In the rows, zero is written as 128.
Named moves (each a turn or a mirror), then the moves between two rows, first move first; the first pair answered
k_710:
[125 110 147 123 148 133 141 108 157 113 143] |-> [123 107 143 131 151 142 151 113 143 110 139]
[112 133  76 170 127 108 120 168 127 133 109] |-> [118 139  88 160 119  89  96 166 156 137 116]
[136  86 109 118 125 121 144  99 120 125 165] |-> [139  87 114 113 123 114 134  97 132 127 169]
[126  92 114 156 125 148 131 138 146 125 148] |-> [131  94 122 149 121 137 117 136 166 127 150]
k_704:
[ 81 184 181 145 158 143 141 136 110 125  80] |-> [107 196 180 106 165 110 145 124  90 111 106]
[123 112 140 148  94 121  92 126 182 149 140] |-> [145 123 140 113  97  91  94 118 162 137 162]
[127 151  91 127 112  88 104 179 153 134 119] |-> [126 150  91 125 110  91 105 179 153 132 120]
[158 159 126 122 124 122  98 199 155 134 113] |-> [166 164 124 117 122 119  98 199 151 133 115]
k_428:
[140  82 129 131 113 175  90  82 150 135 147] |-> [158 100 110 113 112 123  65 107 165 132 155]
[119 165 134 143 134  97 101 174 164 145  90] |-> [ 93 139 164 164 134 164 133 141 143 149  78]
[113 106 139 126 141 143 132 126  91 107 161] |-> [129 117 123 114 139 108 112 143 101 105 167]
k_97:
[145 117 179 104 138 152 166 107 118 133 130] |-> [143 113 183 105 134 157 159 102 129 137 129]
[155 161 123 115 151  94 140 151  85 122 110] |-> [140 156 130 136 153 129 158 146  77 122  96]
[140 147 116 113 129 143 116 142 133 143 115] |-> [139 145 117 112 131 144 117 142 132 142 114]
Now pairs of rows:
(two moves a pair)
[152  83 150 127 117 163 144 100  80 152 148] |-> [152  76 154 120 105 159 120  93 116 163 154] : k_97 k_97
[128 134 150 123 134 140 102  99 146 110 123] |-> [118 121 143 139 136 162 118 100 136 113 118] : k_710 k_97
[127 175 174 120 154  96  85 116 200 139 100] |-> [103 155 204 134 165 165 137  78 150 136  89] : k_97 k_428
[121 169 153 121 122  95 101 144 191 143  97] |-> [121 177 143 128 127  96 109 157 182 141  89] : k_97 k_704
[163 101 155 105 129  98 116 135 150 122 186] |-> [160  98 113 128 145 105 154 162  99 112 180] : k_710 k_428
[157  99  99  91 108  97 103 121 135 137 167] |-> [133  73 129 111 102 152 129  84 128 142 161] : k_428 k_97
[116  85  87 137 140 149 109 128 164 173 107] |-> [161 107  85  81 159 101 131 120 100 147 143] : k_704 k_97
[136 154 129 105 123  87 101 132 134 124 129] |-> [108 122 168 123 116 152 124  93 136 134 120] : k_428 k_97
[128  93 135 135 127 157 141 100 160 137 107] |-> [153 100 133  99 124 117 128  92 164 133 132] : k_97 k_704
[178 116 124  83 118 151 194 108  53 124 162] |-> [175 113 177  64 100 153 157  70 111 135 169] : k_710 k_428
[124 134 152 115 114 111 111 111 139 140 136] |-> [119 136 146 121 116 108 106 120 148 140 136] : k_704 k_97
[126 118 204  90 124 148 130  63 135 130 149] |-> [114 101 191 110 127 176 148  60 123 134 143] : k_710 k_97
[133  71 116 109 116 136 130  88 144 133 164] |-> [136  72  90 122 122 138 151 108 115 124 160] : k_428 k_710
[106 114 135 144 119 146 141 126 124 133  97] |-> [128 137 111 129 125  99 124 155 129 127 105] : k_428 k_97
[162 117 116 116 145 126 166 159  75 116 142] |-> [126 109 137 160 122 152 113 171 175 148 104] : k_710 k_704
[146 155 144 105 142  91  95 119 138 135 139] |-> [125 143 162 125 154 149 141  95  93 132 124] : k_97 k_428
[121  90 102 133  92  95 115 125 203 144 145] |-> [123  93  57 149 119 111 183 149 106 125 140] : k_97 k_710
[140 125  99 126 132 113 136 145 101 113 133] |-> [142 130 132 107 115 103 105 124 143 125 138] : k_428 k_710
[132  92  98 138  91 108 103 151 171 114 122] |-> [112  73 126 153  99 167 145 115 129 113 114] : k_97 k_428
[125  76 149 113 117 156 128  77 138 138 150] |-> [157 114 110  84 127  78 115 123 123 122 164] : k_428 k_97
[143 136 128 123 109 106  89 135 157 129 147] |-> [139 132  88 148 129 123 131 158  99 119 138] : k_710 k_428
[117  77 182 114 139 173 138  99 153 148 145] |-> [117  98 138 133 129 127  88 157 207 155 133] : k_428 k_704
[132  95 120 135 113 123 109 124 175 141 127] |-> [135 102  85 143 123 109 121 150 147 134 127] : k_710 k_428
[142 158 155 103 138 107 129 135 117  98 131] |-> [130 150 176 110 134 134 134 115 122 104 130] : k_428 k_710
[126 177 161 126 145 114 103 144 145 130 109] |-> [122 178 131 142 158 122 129 162 109 122 103] : k_710 k_428
[128 147 136 120 147 126 144 124 100 119 121] |-> [125 154 123 129 146 111 126 144 119 125 117] : k_704 k_428
[118 134 110 164 126 142 138 133 120 130 117] |-> [114 133 137 153 119 146 119 114 149 137 123] : k_710 k_428
[127  86 131 120 115 148 121 100 156 143 153] |-> [129  84 120 124 124 156 148 105 119 132 154] : k_704 k_710
[111 135 129 149 120 125  94 144 176 143 110] |-> [147 145 115 101 139  91 136 130  91 116 150] : k_710 k_704
[ 98 109 128 139 106 138 100 143 170 137 115] |-> [ 92  99 141 136 108 160 116 125 159 136 115] : k_97 k_428
[125  92 135 109 112 134 110  94 167 131 156] |-> [130  90 115 111 126 147 152  99 103 118 159] : k_710 k_704
[125 110 143 137 124 157 142 112 130 136 122] |-> [140 124 102 141 134 127 148 146 111 126 124] : k_428 k_710
[126  73  93 155 123 171 169 117  93 118 142] |-> [161 108  61 125 116  82 120 158 125 117 159] : k_428 k_710
[103  95  79 157 116 140 159 108 117 103 147] |-> [109 108  64 157 115 113 136 133 133 103 145] : k_428 k_704
[147 116 101 106 110  91  91 137 172 134 152] |-> [146 120  73 122 138 105 148 155  86 115 144] : k_97 k_710
[117 163 123 152 155 123 153 158  87 106 117] |-> [120 170 111 151 151 104 130 172 114 109 117] : k_97 k_428
[106  78 118 167 114 188 151 119 141 131 105] |-> [135 107  56 159 126 115 135 179 129 117 116] : k_428 k_710
[ 98  96 157 125 120 166 114 102 175 133 130] |-> [130 123 102 109 128  87  90 157 177 124 143] : k_710 k_428
[134 153  99 118 127  96 120 141 113 115 133] |-> [111 143  92 155 125 132 123 152 125 125 107] : k_710 k_704
[129 109 147 107 144 169 161  67  82 122 151] |-> [160 133  80  99 152 100 152 125  64 109 161] : k_428 k_710
[141 118 125 102 117 112 125 112 140 132 160] |-> [141 118 101 114 129 112 146 127 112 124 155] : k_710 k_428
[ 99 139 199 147 126 136 173  95 134 138 116] |-> [ 96 130 190 154 122 146 180  96 133 138 118] : k_97 k_710
[110 119 101 157 122 149 149 149 112 123 104] |-> [150 126 109  97 122  99 143 124  98 111 149] : k_97 k_704
[111 127 164 109 164 158 145 106  98 124 131] |-> [131 143 120 107 174 117 142 143  81 115 136] : k_428 k_710
[130 116 111 141 128 120 171 129  82 121 138] |-> [129 112 119 138 126 128 173 117  84 120 142] : k_97 k_704
[129 133  80 167 119 110 158 160 107 126 115] |-> [125 123  99 162 124 135 180 135  84 122 118] : k_704 k_428
[107 101 118 153 116 150 126 119 153 144 127] |-> [134 106 132 110 123 130 144  91 118 131 157] : k_704 k_428
[133  96 120 151 120 143 175 121  63 129 146] |-> [144 119  99 146 125 108 164 152  61 124 147] : k_428 k_97
[127 108 122 140 117 152 181 107 109 110 166] |-> [129 105 128 133 113 150 173  96 121 115 172] : k_97 k_704
[133 115 130 132 140 141 132 141 106 106 131] |-> [137 111 132 124 137 138 133 135 108 104 139] : k_97 k_704
[151 129 134 136 144  90 121 134 136 128 125] |-> [136 120 146 150 148 130 147 118 111 124 115] : k_97 k_428
[136 120 124 118 147 101 133 148  85 109 142] |-> [135 127 152 103 135  87  99 141 132 119 142] : k_97 k_710
[161 130  99 102 136  89 139 130  92 117 163] |-> [126  97 134 132 129 169 166  94  90 126 145] : k_428 k_97
[143 171 132 150 145 133 121 128 135 192 131] |-> [148 170 124 147 152 136 137 131 103 185 137] : k_704 k_710
[114 166 146 124 162 103 171 142  29 140  72] |-> [113 170 209  98 125  80  85 114 158 168  81] : k_97 k_710
[125  62  98 166 125 171 125 136 149 147 130] |-> [163  88  79 122 129  96 105 154 151 136 160] : k_428 k_704
[120 109 170 106 112 152 120  91 150 142 145] |-> [150 142 138  82 121  90 108 122 136 131 159] : k_428 k_97
[130 128 132 119 124 123 118 123 151 132 133] |-> [125 127 125 132 125 130 118 131 152 134 123] : k_97 k_704
[127  89 157 114 116 160 120  78 182 118 149] |-> [163 127 122  80 127  82 103 118 164 101 165] : k_428 k_97
[108 159 151 164 137 155 100 133 144 140 114] |-> [124 167 145 141 135 122  79 133 162 139 129] : k_97 k_97
[116 176 138 145 128 109  95 169 158 145  93] |-> [ 94 153 165 163 132 170 131 137 130 144  80] : k_97 k_428
[115 153 141 143 131 140 108 138 143 136 102] |-> [118 155 127 144 134 129 109 148 137 135 100] : k_710 k_428
[117  92 142 136 129 163 146 108 116 142 136] |-> [120 114 102 147 124 121 105 157 160 147 127] : k_428 k_704
[106 167 151 104 125 102 105 128 121 126 134] |-> [103 168 150 112 133 118 124 131 100 119 124] : k_97 k_97
[124 180 149 133 149 137 157 138  71 117 100] |-> [118 180 189 117 125 122 100 116 155 135 105] : k_97 k_710
[111 106 162 139 128 159 142 126 118  94 118] |-> [128 123 166 114 120 114 102 132 163  99 129] : k_710 k_428
[ 96 112 137 147 107 146  82 118 215 147 114] |-> [ 88  85 106 170 108 173 112 121 191 144 112] : k_710 k_97
[117 148  80 162 132 133 183 174  70 106 117] |-> [150 175 123  94 108  56  95 153 166 116 148] : k_704 k_710
[140 133  62 146 125 100 126 174 100 125 134] |-> [118 122  78 174 126 144 141 167  97 129 114] : k_97 k_97
[147 104 149 116 117 103  63  98 164 144 133] |-> [131  89 159 137 112 138  74  90 164 150 118] : k_704 k_428
[127 141 148 147 143 136 143 120 104 117 113] |-> [126 147 130 158 142 121 120 143 130 120 103] : k_428 k_704
[122 146 161 117 114 128 104 107 164 134 122] |-> [105 125 140 148 118 172 136 109 135 133 109] : k_710 k_97
[115 141 138 144 140 148 143 150 101 131 106] |-> [104 124 148 147 125 154 119 138 144 143 108] : k_97 k_97
[137  82 146  78 107 135 130 107 121 155 127] |-> [151  98 118  71 109  99 120 133 116 147 130] : k_710 k_428
[118  78  84 157 121 153 149 128 124 128 135] |-> [146  83  87 110 120 112 137 114 120 120 169] : k_97 k_704
[133 134 193 110 137 120 126  92 150 133 133] |-> [112 120 175 154 147 163 156 107 122 135 113] : k_704 k_710
[122 142  93 162 125 134  99 135 159 140 119] |-> [154 154  91 119 133 100 114 120 115 119 148] : k_710 k_704
[132 183 147 110 131  93  97 149 143 140 103] |-> [131 165 180  95 137 130 133 103 100 131 113] : k_428 k_704
[125 145 120 156 151 149 157 131 127 112  91] |-> [157 152 131 104 148 105 152 108 120 104 128] : k_97 k_704
[102 186 206 139 134 137 105 138 140 148  99] |-> [121 200 198 118 136 101  96 145 138 143 112] : k_428 k_704
[132  85  73 137 113 122 135 126 131 139 153] |-> [142  96  76 121 116 102 127 130 129 136 157] : k_710 k_97
[122  98 116 135 116 155 113 104 150 141 154] |-> [124  98  87 143 125 152 132 127 118 134 149] : k_428 k_710
[140 124 121 124 141 136 135 128 105 118 138] |-> [129 111 129 133 138 153 130 121 116 123 130] : k_97 k_97
[114 139 109 120 127 117  75 126 215 148 151] |-> [117 141  35 151 154 118 128 177 131 128 141] : k_710 k_428
[158 151 127 141 124  91  84 178 147 140 111] |-> [134 125 188 151 114 156  94 124 159 152 105] : k_428 k_710
[ 93 101 117 204 139 194 138 156 127 116  86] |-> [158 115 143  98 153 139 170  95  45  82 158] : k_704 k_428
[123  85 127 157 109 121  61 140 195 138 126] |-> [165 121 100 119 128  58  72 165 140 114 144] : k_97 k_97
[106  94 140 131 120 154 120 104 141 124 143] |-> [108  91 123 138 126 160 135 109 123 120 144] : k_97 k_710
[141 150 126 117 122 111 102 149 150 134 123] |-> [126 147 121 137 125 128 110 161 144 137 107] : k_97 k_704
[128  82  86 132 119 127 122 121 152 130 170] |-> [123  72  97 136 126 149 142 105 133 129 169] : k_97 k_428
[139 182 165 102 105  87 111 131 153 127 126] |-> [111 153 190 128 106 162 155  99 121 132 113] : k_428 k_710
[123 166 102 156 158  99 116 153  96  97 123] |-> [ 95 140 152 169 154 166 137 109  95 108 116] : k_710 k_428
[124 144 146 134 146 146 152 126  93 123 113] |-> [141 160 127 121 137  96 112 152 132 127 124] : k_97 k_428
[135 110 112  81 114 117 116 142 161 112 162] |-> [124 111 104 103 110 124 108 161 177 118 148] : k_704 k_97
[167 139  86  98 134  58 119 142 115 107 164] |-> [131 117 112 136 151 149 187 112  48 103 140] : k_97 k_428
[128 165  84 128 148  65 133 188  94  95 106] |-> [121 170  95 132 153  81 144 186  81  94  95] : k_710 k_97
[115 118 122 130 102 144 118 122 149 140 143] |-> [131 126 117 110 109 128 135 116 117 128 161] : k_710 k_704
[101 109  88 175 135 141 138 136 154 134 124] |-> [137 130  91 121 151 102 162 119  97 111 153] : k_704 k_97
[ 88 105 147 158 132 163 158 113 102 144 139] |-> [109 111 155 125 132 140 164  96  83 137 160] : k_704 k_97
[107 161 143 163 142 145 169 158  84 121  97] |-> [142 181 170  98 132  76 119 138 128 121 131] : k_704 k_710
[138 160 137  92 160  95 144 103  79 111 115] |-> [116 165 103 144 150  89 102 160 137 128  80] : k_704 k_428
[138 138  89 156 138 104 127 170 106 129 114] |-> [123 129  97 171 136 136 142 156 100 132 102] : k_97 k_428
[155 155 143  69 127  52 106 120 127 107 160] |-> [123 137 174 103 147 138 176  93  54 100 134] : k_97 k_428
[121 154 155 126 155 113 121 152 126 119 122] |-> [115 147 170 129 152 128 120 140 131 121 121] : k_428 k_710
[132 135 103 119 124 109 132 150 111 106 130] |-> [106 112 125 139 119 159 146 125 117 119 120] : k_428 k_97
[ 91 137 159 138 138 174 183  75 120 129  78] |-> [136 193  97 106 149  65 149 145 115 114  95] : k_428 k_97
[132 124  96 130 115 107  97 154 180 137 147] |-> [150 116 130  84 124 121 138  97 119 115 182] : k_428 k_704
[132 120  98 111 158 100 144 148  70  96 160] |-> [104  95 161 117 150 163 151  90  89 110 152] : k_710 k_428
[143 108  94 115 128 154 160 128  91 142 130] |-> [131 109  78 141 124 150 143 154 118 149 115] : k_428 k_704
[125  94 121 145 126 133 104 130 154 133 138] |-> [137  94 105 134 138 129 135 129 104 119 150] : k_704 k_710
[159 145  83 140 129  90 126 186 118 131 132] |-> [132 122 110 168 136 161 166 162  83 133 110] : k_97 k_428
[114 130 171 124 135 156 121 106 142 135 133] |-> [138 156 134 109 136  97 101 143 150 130 145] : k_710 k_428
[135 134 136 114 143 129 169 132  94 113 109] |-> [117 131 123 147 136 143 155 155 121 124  88] : k_428 k_704
[134 149 142 122 145 112 127 146 103 118 115] |-> [127 140 160 125 143 135 135 131 102 120 113] : k_710 k_428
[135 140 145 115 140 126 140 126  90 110 122] |-> [113 124 150 148 128 157 126 128 130 128 103] : k_704 k_97
[126 182 170  77 121  87 134 122 117 107 173] |-> [100 157 195 100 116 153 159  89 107 113 159] : k_428 k_97
[120 122 140 100 147 139 148 112  89 110 139] |-> [108 126 162 105 131 132 101 115 161 128 130] : k_704 k_710
[130 157 138 127 144 137 146 147  99 123 110] |-> [141 153 147 112 143 134 145 138  97 121 121] : k_97 k_704
[138  85  38 146 131 134 156 148  94 113 152] |-> [113  61 124 141 111 195 145  74 143 131 151] : k_710 k_428
[134  93  74 115 123 120 109 112 164 146 145] |-> [124  92  67 133 125 129 115 129 162 147 131] : k_97 k_704
[140 148 150 116 144 116 148 125  95 124 115] |-> [127 147 165 128 131 119 114 128 150 139  97] : k_704 k_710
[117 142 189  86 134 115 112  67 153 122 146] |-> [ 91 109 167 129 143 178 159  67 115 122 129] : k_710 k_97
[183 133 145 142 120 102 121 142 173 119 136] |-> [167 117 168 159 129 162 162 116 130 114 124] : k_97 k_428
[131 105 141 112 111 133 125  94 138 134 156] |-> [146 122 126  98 115 107 124 110 130 127 162] : k_428 k_97
[107 130 115 171 143 158 168 149  81 110 109] |-> [118 149  95 166 147 122 151 178  94 108 109] : k_428 k_97
[114  96 145 157 111 139 110  80 185 146 130] |-> [162 122 140  99 125  76 121  77 131 124 165] : k_704 k_97
[163 145 152 123 141 132 129 129  73  86 121] |-> [127 137 163 167 127 163  99 144 136 108  87] : k_710 k_704
[163 116 114 115 101 118 104 121 154 122 137] |-> [149 107 135 129 111 165 139  99 114 118 128] : k_97 k_428
[127 151 150 109 120 104 115 121 111 140 140] |-> [106 142 147 138 111 124 101 132 144 150 121] : k_704 k_97
[141 123  85 110 120 121 143 114  68 117 141] |-> [143 132 125  88 100  97  88  97 143 131 145] : k_97 k_710
[122 160 124 157 139 163  97 153 150 124  93] |-> [118 153 114 164 136 170 106 157 141 124  95] : k_97 k_710
[114 118 141 128 134 147 134 102 108 125 135] |-> [129 141 117 115 137 106 123 134 102 117 140] : k_428 k_97
[110 128 218 139 124 183 151  72 105 145 103] |-> [128 137 229 106 111 140 107  68 157 152 120] : k_710 k_97
[117 170  78 174 146 143 103 215 154 150  91] |-> [156 193  83 122 166 108 146 199  69 120 125] : k_704 k_97
[136 124 130 134 134 125 155 126 112 132 115] |-> [137 122 146 129 126 114 132 118 150 141 117] : k_97 k_710
[122  71  98 138  91 137  95 112 204 147 154] |-> [131  70  48 156 120 153 163 134 104 124 154] : k_97 k_710
[126  98 105 141 160 161 165 120  90 126 142] |-> [151 120  76 123 148  94 113 152 141 126 155] : k_97 k_428
[112 127 107 144 125 128 132 162 160 127 106] |-> [142 137 121  95 133  94 145 141 124 113 139] : k_428 k_704
[126 100  81 133 117 131 108 113 171 168 154] |-> [117  90 100 138 121 166 140  89 141 167 151] : k_97 k_428
[132 117 141 117 122 128 124 108 162 118 138] |-> [145 132 130 104 130 107 132 118 140 106 143] : k_97 k_97
[125 136  82 140 137 125 152 134  88 129 111] |-> [101 113  97 162 125 160 142 121 120 144 103] : k_97 k_97
[120 137  97 149 142 120 129 157 118 122 141] |-> [124 141 116 135 132 108 101 148 156 129 145] : k_97 k_710
[ 98  96 142 139  99 157 108 114 184 148 130] |-> [106  94 145 124  94 149 109 102 182 147 140] : k_97 k_428
[132 165 181 118 121 113  95 122 166 126 117] |-> [118 165 171 143 123 126  97 139 172 128 100] : k_97 k_704
[112 119 107 169 148 167 153 149 110 124 107] |-> [146 128 114 116 154 132 163 126  75 107 144] : k_704 k_428
[175 163 160 125 134  95 143 136 131 117 130] |-> [144 151 160 166 126 130 129 147 167 133 102] : k_704 k_97
[130 182 162 108 134 102 100 130 136 131 108] |-> [106 167 167 139 133 140 104 131 144 136  92] : k_704 k_428
[107 129  90 158 127 117 112 164 162 141 112] |-> [150 135 112  86 138  82 139 124 106 118 160] : k_428 k_704
[126 175 196  92 130 103  92 113 134 113 100] |-> [121 170 168 120 150 136 147 124  62 100  89] : k_97 k_710
[142 171 172  94 139 110 117 119 125 117 141] |-> [109 152 184 135 137 166 131 113 133 128 116] : k_428 k_704
[128 160 142 114 136 104 104 148 136 122 114] |-> [110 144 168 125 132 146 119 120 134 127 109] : k_428 k_710
[136 119 154 120 114 124  98 103 172 143 139] |-> [130 110 167 122 120 149 124  85 144 141 138] : k_97 k_428
[ 86 133 124 165 133 180 129 124 128 151  81] |-> [111 154  76 154 140 121 117 168 120 142  91] : k_428 k_710
[121 117 166  99 136 139 154  87 100 123 114] |-> [138 134 160  76 131  89 118 105 130 120 124] : k_710 k_428
[ 93 137  93 161 134 150 133 171 158 131  80] |-> [110 152 101 132 127 109 101 170 186 132  99] : k_710 k_97
[126  85 136 108 117 139 139  98 152 136 137] |-> [144 104 101 100 117  98 125 125 151 131 146] : k_710 k_428
[ 85 108 142 163 140 195 128 115 159 151  99] |-> [ 88  92 122 165 140 195 135 122 155 152 103] : k_97 k_710
[118 124 104 141 119 122  96 134 171 143 147] |-> [141 123 121  99 128 112 118 100 132 129 177] : k_428 k_704
[127 140 142 113 138  95 116 110 133 126 124] |-> [113 133 124 144 141 128 144 118 103 122 109] : k_710 k_704
[139 125 142 121 119 122 122 115 153 129 113] |-> [138 121 123 132 130 137 148 123 111 122 110] : k_97 k_710
[123  88 149 112 134 163 170  98  89 119 155] |-> [158 128 102  91 130  71 118 161 133 117 166] : k_704 k_428
[148 150 167  90 117 108 113 120 139 132 134] |-> [142 151 146 110 136 132 160 131  74 119 125] : k_97 k_710
[149 127 141  92 143 117 167  89  72 107 146] |-> [146 134 135 104 150 123 174  98  62 104 137] : k_428 k_97
[115 127 128 145 145 141 141 126 115 131 117] |-> [125 130 131 130 148 134 149 115 106 129 125] : k_704 k_97
[122 136 115 146 126 126 108 160 136 136 102] |-> [142 148 116 117 136 110 126 155 100 121 117] : k_704 k_97
